One vector is turned by the same rotation once a tick. Each row is the vector after some number of ticks, and that number follows the row.
The counts run from 0 to 185.
[ 29 -21 -55 -29  -5 -37  15   4  13  30 -11 -12  -9  12  13 -27   1 -12
  22 -43  -8  23 -17 -10 -13   9 -14  30 -10 -12  38 -14  44 -18  -2   2
  18  -3 -48  -7  -9 -15   4  12  33  25 -16  27  20   5   1 -21 -43 -16
 -23  40   0  -9  -4  13 -34  42  -9 -23 -33  30  -9  -7  26 -41 -19  18
 -28  29]	95
[ 39  -9 -59 -35  -7 -32  23  15   3  14   2  -7 -16   0   7 -28   5 -16
  32 -29 -13  18 -12  -2  -4  17  -5  32 -15  -5  40  -2  43 -14  -4   6
  14  -4 -39  -6  -9 -15  -8   8  30  20 -23  22  18  -1  10 -13 -44 -20
 -32  47   8 -14   0  14 -28  51  -3 -20 -31  27   5 -15  38 -42 -12  28
 -33  26]	151
[ 38 -24 -55 -28  -2 -40  22  -2   5  33  -3  -1 -19   5   2 -46 -12 -27
  21 -25 -13  27  -7 -14  -1  23 -18  32  -1 -17  37 -14  37  -8   4  -8
  13 -16 -41  -2  -1 -20  11  15  28  17 -15  31  -3  -1  21 -19 -40 -22
 -18  38  12  -1  -5  15 -22  29   6 -34 -27  30  -8 -33  38 -44 -16  27
 -17  27]	81
[ 37 -18 -50 -28  -4 -41  22   0   7  30   1  -4 -24   3   9 -39 -21 -24
  18 -16  -7  15  -7 -13   7  26 -21  44  -2 -23  39 -16  40 -12   7  -9
   7 -10 -45   0  -7 -10  11  22  27  22 -11  24   3  -1  17 -19 -36 -26
 -22  35  17   3  -5  18 -21  28   7 -35 -32  36 -10 -30  39 -40  -9  22
 -16  30]	176
[ 33 -21 -49 -27  -2 -42  19  -3  14  31  -7 -12 -15  10  16 -33 -17 -11
  16 -34  -2  15 -17 -13   0  20 -24  42  -1 -25  38 -17  41 -20   4  -7
  11  -2 -54  -3  -7  -9  17  22  32  28 -11  26  17   2   6 -19 -38 -20
 -27  38   8   4  -7  14 -28  29  -2 -32 -33  39 -13 -17  31 -36 -15  14
 -19  26]	62
[ 45 -14 -53 -33 -15 -31  30  13  -3  14   7  -1 -15  -5  11 -34   2 -13
  21 -29 -19  22  -9  -2   2  17 -11  35  -5 -15  38 -10  41 -16  -8  -7
   8  -5 -42  -6  -3 -16  -9  19  35  21 -22  24   7  -1   9 -10 -40 -24
 -34  45   1  -2   2   4 -26  47   4 -24 -32  24  11 -28  41 -32 -15  25
 -24  28]	77
[ 45  -7 -52 -36  -8 -30  30  12  -1  14  13  -4 -21  -5  11 -31  -7 -16
  19 -21 -10  11  -8  -1   7  21 -12  42  -5 -17  42  -7  41 -15  -2  -6
   2  -1 -43   1  -7  -7  -5  19  32  26 -17  15  15  -2  12  -9 -37 -29
 -34  44  14  -1   2  10 -20  44   4 -27 -33  32   8 -28  46 -34  -4  25
 -26  32]	120
[ 26 -22 -55 -29   2 -43  16  -3  14  32 -11 -15 -19  13   6 -35 -16 -20
  25 -26  -3  19 -12 -13  -7  19 -16  37 -10 -19  37 -16  44  -9   7   4
  14 -13 -44  -2  -9 -13  13  12  26  21 -14  26  14   2  15 -23 -43 -19
 -18  33  15 -11  -7  24 -27  31  -2 -25 -28  39 -14 -16  32 -48 -11  21
 -21  27]	156
[ 35 -24 -47 -25  -1 -42  18  -5   9  32  -3  -8 -14  10  13 -36 -18 -19
  15 -34  -8  22 -15 -16   1  19 -24  38  -1 -26  41 -21  37 -20   4  -9
  10  -5 -51  -2  -6 -13  12  26  34  27 -12  31  10   5  12 -21 -37 -21
 -20  40   6   6  -8   9 -27  27  -1 -36 -30  37 -11 -22  33 -36 -15  17
 -17  32]	125
[ 38 -12 -54 -31  -1 -42  19   3   9  25   2  -8 -25   4   1 -34 -20 -21
  23 -13  -4   9  -7  -9   2  26 -18  44  -3 -20  44 -12  43 -11   6  -1
   8  -9 -43   4  -6  -6  10  16  25  20 -14  18  11  -2  16 -14 -39 -27
 -22  35  22  -6  -2  23 -20  33   5 -29 -32  39  -6 -26  42 -45  -7  23
 -21  29]	112
[ 44 -13 -51 -31  -5 -37  28   5   2  24  10  -5 -24  -3   5 -37 -18 -21
  22 -15  -9  13  -4 -11   8  26 -17  42  -2 -23  41 -12  38 -10   2  -9
   6  -8 -44   2  -5 -10   6  19  27  20 -13  21   5  -2  18 -12 -35 -28
 -26  36  18   0  -1  16 -20  34  10 -31 -31  34   0 -32  48 -40  -8  25
 -18  29]	122
[ 31 -16 -51 -30   0 -39  18   5  12  25  -8 -13 -11   8  16 -23  -7  -8
  19 -38  -4  14 -17  -9 -10  11 -17  40 -14 -19  38 -10  45 -23   0   4
  15   4 -50  -6  -8  -8   6  18  32  29 -17  23  26   3   2 -18 -42 -16
 -29  42   4  -7  -5  12 -31  38  -7 -22 -32  35  -5  -5  30 -36 -14  15
 -29  27]	106
[ 37 -11 -56 -36  -5 -32  25  12   7  18  -4 -10 -12   2  13 -26   3  -7
  26 -39 -10  18 -17  -1 -10  10 -10  35 -12 -11  38  -7  48 -20  -7   7
  18   0 -44  -8  -8 -12  -4  10  33  26 -21  21  25   3   4 -16 -41 -16
 -33  45   2 -13   0  12 -31  49  -6 -20 -32  31   4  -8  33 -41 -16  23
 -32  27]	44
[ 45 -12 -55 -31 -11 -34  28  12  -1  19  12   1 -19  -6   6 -40  -5 -21
  24 -22 -16  19  -3  -2   4  23 -12  39  -1 -13  41  -9  38 -12  -3  -8
   3  -8 -38  -3  -3 -15  -4  17  34  19 -18  23   5  -1  18 -11 -37 -28
 -30  42  13  -3   1   9 -20  41   8 -31 -30  25   9 -34  46 -37  -8  26
 -21  30]	184
[ 26 -23 -54 -30   0 -40  13  -2  14  32 -13 -11 -12  14  10 -32  -9 -17
  23 -36  -7  23 -15 -11 -11  14 -20  31  -9 -17  36 -17  47 -15   4   3
  19  -8 -48  -7  -8 -18  13  13  29  22 -15  29  14   1   6 -21 -44 -16
 -17  38   2  -9  -6  17 -34  38  -7 -26 -25  35 -13  -9  25 -47 -20  19
 -25  28]	41
[ 34 -10 -59 -33  -1 -38  24   8   8  26  -1  -6 -24   5  -2 -35 -14 -23
  30 -15  -7  17  -5  -6  -3  24 -11  39  -8 -13  39  -9  44  -4   4   6
  15 -13 -38   1 -10 -12   8   8  26  18 -17  19  10  -3  18 -13 -39 -25
 -22  34  19 -15  -5  25 -23  40   4 -27 -29  33  -5 -25  40 -50  -9  31
 -26  28]	101
[ 34 -23 -54 -27  -5 -41  21   1   2  32  -3  -1 -17   7   1 -43  -9 -26
  24 -25 -11  27  -7 -13  -2  25 -16  33  -4 -17  38 -14  40  -6   4  -6
  13 -15 -40  -4  -6 -20   8  13  31  17 -15  32  -1  -4  20 -16 -41 -24
 -18  36  13  -3  -5  14 -25  30   7 -34 -25  28  -6 -32  38 -45 -15  29
 -19  30]	28
[ 33 -23 -48 -25  -2 -43  18  -4  14  29  -7 -15 -14   9  16 -28 -20 -14
  15 -34  -4  14 -15 -15  -3  16 -24  41  -5 -26  40 -18  41 -22   6  -5
  11  -3 -51  -1  -5  -8  13  24  27  33 -12  24  18   4   5 -20 -41 -19
 -23  40   9  -1  -8  17 -30  28  -6 -30 -35  41  -9 -15  31 -37 -13  14
 -21  28]	115
[ 43 -15 -54 -31  -7 -33  27   9  -2  22  11   7 -21  -2   4 -42  -6 -25
  24 -18 -14  24  -5  -8   2  25 -16  34  -1 -17  40 -10  38  -9  -1 -10
   9 -11 -37  -1  -6 -15  -1  17  33  19 -16  23   1  -2  20 -10 -40 -29
 -26  42  11  -1   4  11 -21  38  10 -32 -29  29   5 -34  45 -41 -13  31
 -19  30]	132
[ 42  -6 -59 -35  -3 -32  28  14   6  14   7 -12 -19  -1   5 -28  -5 -14
  29 -25  -9  11 -11   2  -3  19  -9  42 -12  -9  42  -2  45 -17  -4   2
  12  -2 -41  -2  -8  -8  -4  10  27  26 -19  13  20  -1  11 -10 -42 -26
 -33  40  13 -14   2  17 -23  47   2 -22 -33  34   7 -18  43 -37  -6  25
 -32  28]	162
[ 43 -15 -49 -31 -12 -30  25  10  -2  17   4   2 -12  -1  14 -33   3 -13
  18 -37 -16  24 -13  -6   0  13 -14  33  -6 -18  39  -9  40 -21  -5  -8
   7   1 -45 -12  -8 -12  -8  22  39  28 -20  27  12   5   4 -14 -38 -23
 -32  52   1   1   1   1 -28  46  -1 -28 -31  24   9 -22  38 -33 -16  23
 -25  29]	76
[ 27 -21 -55 -27   0 -44  16  -2  16  32 -14 -11 -17  13   9 -29 -14 -16
  24 -32  -2  19 -15 -12 -10  18 -19  40  -7 -20  37 -16  45 -16   5   4
  18  -6 -48  -3  -9 -13  17  19  26  24 -12  26  18   4   9 -22 -45 -22
 -20  38  11  -9 -10  20 -30  32  -7 -25 -32  39 -16  -9  31 -44 -15  17
 -25  27]	104
[ 27 -23 -55 -28   3 -44  13  -1  14  34 -11 -10 -16  15   3 -36 -12 -21
  23 -30  -9  23 -12 -16  -9  20 -18  32  -9 -16  37 -15  48  -9   6   4
  17 -12 -44  -4  -9 -18  14  10  27  20 -15  30  10   1  14 -21 -44 -17
 -16  36   8 -10  -6  19 -30  35  -1 -30 -28  34 -16 -15  29 -47 -19  24
 -22  28]	40
[ 27 -22 -55 -27  -2 -36  16   4  12  28 -10 -13  -7  12  13 -30   2 -11
  23 -45  -9  24 -17  -9 -10  12 -13  30 -11 -12  37 -11  44 -18   0   2
  18  -5 -48  -8  -9 -15   4  13  33  24 -17  31  17   3   3 -20 -44 -16
 -24  43  -2  -7  -6   9 -34  43 -10 -23 -33  30  -6  -7  26 -42 -20  21
 -28  26]	148
[ 32 -18 -55 -27  -1 -42  14   1  18  29 -11 -12 -12  15  11 -26 -10 -10
  24 -40  -3  19 -17 -10 -10  13 -17  35  -9 -18  37 -14  44 -19   2   3
  17  -2 -51  -6 -10  -9  11  15  30  27 -11  24  23   2   4 -21 -43 -15
 -23  41   6 -10  -9  18 -33  38 -10 -26 -30  37 -12  -6  26 -43 -16  16
 -27  27]	158
[ 31 -27 -55 -27  -2 -42  14  -1   8  32  -5  -5 -13  12   4 -45  -9 -25
  20 -30 -10  29 -10 -17  -5  25 -20  32  -1 -19  35 -19  41  -6   3  -5
  14 -14 -41  -2  -5 -22  12  14  31  19 -13  33   3   1  14 -18 -42 -20
 -16  36  10  -1  -6  15 -29  33   0 -35 -26  28 -12 -23  30 -45 -20  25
 -16  28]	29
[ 40  -9 -57 -34  -1 -38  28  11   9  19   7  -6 -25   1   5 -33 -19 -22
  27 -13  -5   9  -8  -3   2  24 -11  44  -5 -17  40  -9  43  -8   0   1
   7  -8 -40   3  -7  -7   6  14  27  22 -15  12  13  -2  18 -10 -40 -29
 -29  38  19 -10  -2  22 -17  37   7 -27 -31  40   1 -27  45 -42  -4  27
 -25  28]	111
[ 33 -13 -54 -30  -3 -38  20   5  15  24  -7 -13 -10  10  16 -22  -3  -7
  22 -41  -5  17 -18  -8  -7  10 -13  37 -12 -15  40 -12  44 -22  -3   6
  15   2 -50  -6  -9 -13   4  15  32  29 -15  20  28   3   2 -20 -41 -18
 -30  45   2  -9  -4  16 -32  42  -9 -22 -31  36  -5  -6  31 -38 -15  16
 -29  27]	159
[ 36 -11 -63 -35  -2 -38  26  11   3  21   6  -2 -25   0   0 -36  -3 -22
  31 -18 -11  17  -5  -3  -4  22  -8  39 -12  -7  38  -5  44  -3   0   6
  15 -12 -34   1  -8 -14   1   6  27  15 -19  19  10  -3  20 -12 -42 -24
 -24  38  18 -16   1  22 -24  45   5 -23 -28  32   1 -23  42 -46  -7  31
 -25  26]	153
[ 33 -20 -48 -24   0 -42  19  -2  15  30  -5  -9 -20  10  11 -31 -22 -17
  16 -26   0  15 -12 -16  -1  20 -24  42  -6 -26  41 -18  43 -15   7  -4
  11  -8 -50   0  -8  -8  17  20  25  27 -10  24  15   3   9 -18 -40 -24
 -22  37  14   0  -7  20 -27  29  -3 -32 -33  43 -15 -20  34 -41  -9  16
 -21  28]	114
[ 42 -18 -50 -29 -11 -33  24   6   5  22   5  -4  -8   2  20 -31   0  -7
  16 -41 -15  19 -16  -6  -4  12 -17  34  -8 -19  36 -10  41 -24  -5 -10
   7   2 -48  -9  -6 -13  -7  26  38  30 -15  26  16   4   3 -13 -38 -19
 -32  45  -2   2  -1   2 -33  43  -5 -28 -32  26   5 -19  35 -29 -15  17
 -24  28]	128
[ 32 -21 -54 -27   2 -40  15   1  13  28 -11 -13 -11  11  15 -24 -11 -12
  22 -38  -2  17 -19 -10  -7  16 -19  39  -8 -19  38 -14  44 -20   2   1
  17  -3 -51  -3 -10 -10   9  16  31  30 -14  26  23   1   3 -21 -41 -18
 -24  39   7  -7  -5  20 -32  37  -8 -25 -32  39 -11  -7  26 -42 -13  14
 -25  27]	105
[ 36 -14 -54 -33  -4 -34  21  10  10  17  -5 -15 -12   2  16 -23  -4  -7
  22 -38  -8  14 -17  -3  -7   8 -12  41 -14 -16  39  -7  45 -23  -4   3
  13   5 -49  -4  -9  -5  -2  18  34  30 -15  18  27   3   5 -17 -41 -22
 -31  45   4  -9  -2  11 -32  44  -9 -19 -34  35   2  -7  34 -34 -10  18
 -30  29]	107
[ 32 -18 -51 -26  -3 -38  21   2  13  23  -7 -13 -10  10  18 -25  -8  -7
  17 -38  -3  14 -17  -9  -3  10 -19  41 -11 -23  40 -13  45 -25  -1   1
  11   3 -56  -4  -8  -6   6  21  32  33 -14  20  25   4   1 -18 -40 -18
 -30  44   4  -4  -7  14 -30  38 -10 -25 -36  37  -8  -7  28 -37 -14  14
 -27  27]	0
[ 35 -14 -54 -32  -4 -34  23  13  12  18  -4 -12 -10   4  14 -21   1  -7
  21 -37 -10  15 -18   0  -6  11 -11  40 -12 -14  41  -8  48 -21  -4   6
  16   4 -47  -7  -7 -10  -2  14  29  29 -17  18  25   2   0 -16 -43 -19
 -32  45   5 -13   0  14 -33  47  -9 -18 -34  33   2  -6  32 -37 -12  17
 -32  25]	160
[ 34 -26 -49 -28  -8 -37  15   0   7  32  -9  -7  -6   9  18 -35  -2 -15
  18 -46 -13  30 -17 -14  -6  15 -18  28  -7 -21  37 -15  37 -18   0  -4
  17  -2 -49  -8  -5 -19   6  21  37  24 -18  34  12   7   6 -19 -43 -16
 -23  47  -1   1  -5   7 -33  36  -6 -28 -29  28  -6 -16  26 -36 -22  19
 -21  28]	137
[ 38 -23 -48 -29 -11 -32  20   6   0  24  -3  -3  -9   4  17 -35   2 -11
  17 -42 -16  27 -15 -12  -5  11 -17  34  -8 -19  39 -13  43 -27  -3  -8
  10   0 -49 -10  -6 -16  -4  22  40  25 -16  28  13   6   4 -17 -41 -16
 -28  49  -4   2  -2   1 -29  43  -3 -27 -31  23   3 -17  33 -31 -16  19
 -24  30]	22
[ 44  -5 -51 -35  -7 -31  30  15   6  14   9  -5 -20  -4  10 -24  -5 -12
  23 -26 -10  12 -10  -1   2  15 -11  44 -12 -15  43  -4  43 -20  -4  -1
   6   0 -46  -3  -6  -6  -6  18  30  28 -19  15  21   0   7 -10 -37 -25
 -35  46   7  -7   0  13 -24  45   0 -21 -37  33   9 -18  43 -34  -7  22
 -29  30]	3
[ 33 -22 -46 -25  -6 -39  19  -3  11  33  -4  -8 -12   8  19 -32 -13 -11
  13 -40  -7  21 -15 -14   2  15 -23  36  -8 -25  39 -16  40 -22   1 -10
   8   0 -54  -6  -5 -11   9  26  35  30 -12  28  16   7   5 -22 -37 -20
 -26  44   3   6  -9   7 -29  31  -4 -32 -33  32  -7 -18  32 -33 -15  13
 -19  29]	179
[ 27 -20 -57 -27   4 -43  15   1  15  27  -4 -11 -20  12   4 -34 -20 -19
  24 -24  -2  15 -11 -13  -4  23 -20  40  -6 -19  36 -14  46 -10   6   3
  14  -8 -45   2  -7 -12  17  15  25  24 -11  22  12   2  15 -17 -40 -22
 -17  33  16  -8  -8  23 -26  30   2 -29 -30  43 -15 -16  34 -46  -9  21
 -22  26]	50
[ 32 -13 -56 -29   0 -43  18   2  12  28  -5 -10 -24   5   2 -36 -19 -22
  27 -16  -2  15 -10 -10  -5  24 -16  39  -7 -18  41 -11  45  -4   6   3
  16 -13 -38   1  -8 -11  17   9  22  19 -13  20  11  -2  17 -18 -40 -27
 -20  31  19 -11  -5  24 -24  36   5 -27 -29  39 -10 -23  37 -51  -8  25
 -23  28]	49
[ 33 -24 -48 -24  -7 -39  19  -1  11  29  -6 -13 -13   6  18 -27 -16 -13
  13 -40  -7  18 -18 -14  -1  14 -21  39  -5 -28  39 -16  41 -28   1  -7
   8   2 -56  -6  -6 -11   7  28  32  31 -12  26  18   5   3 -19 -37 -20
 -26  44   6   5  -5  10 -28  33  -8 -29 -33  35  -6 -17  31 -30 -15  13
 -25  26]	10
[ 32 -27 -51 -28  -8 -37  15   0   8  28 -10  -6  -8  11  15 -35   1 -14
  16 -43 -13  30 -16 -13  -6  15 -16  29  -7 -17  38 -16  42 -19   2  -6
  15  -5 -49 -10  -6 -18   2  16  35  23 -15  33   8   4   7 -20 -40 -15
 -23  41  -2  -3  -3   7 -34  36  -7 -32 -30  27  -5 -14  28 -40 -23  20
 -22  29]	84
[ 44  -5 -60 -35  -2 -36  27   9   5  16   9  -5 -26  -4   5 -30 -10 -17
  24 -17  -8  11  -8  -2   1  20 -10  45 -10 -15  42  -6  46 -13   0   4
   6  -2 -40   0  -7  -6  -2  12  29  26 -17  14  17   0  14  -9 -38 -30
 -31  38  16 -11   2  19 -21  43   7 -24 -34  36   4 -24  45 -38  -3  27
 -27  28]	110
[ 45 -13 -57 -32 -10 -33  27   8  -2  24  10   1 -22  -4   4 -40  -4 -23
  24 -20 -17  23  -5  -5   1  27 -11  33  -4 -15  40 -12  41  -6  -2  -4
   9 -15 -37  -4  -7 -17  -3  16  30  17 -19  26   2  -1  18 -11 -38 -25
 -25  38  12   0   2  12 -23  39   9 -29 -27  24   4 -34  45 -38 -11  32
 -20  33]	79
[ 38 -13 -53 -31  -1 -40  27   6   8  25   8  -9 -25   1   5 -37 -20 -22
  25 -16  -6  12  -6  -7   3  29 -17  44  -1 -21  40 -14  42 -10   2  -2
   7 -12 -43   4  -7  -8  10  17  26  20 -14  16  13  -2  19 -14 -39 -28
 -20  36  20  -6  -4  21 -19  32   8 -33 -30  39  -7 -29  42 -42  -5  24
 -20  28]	59
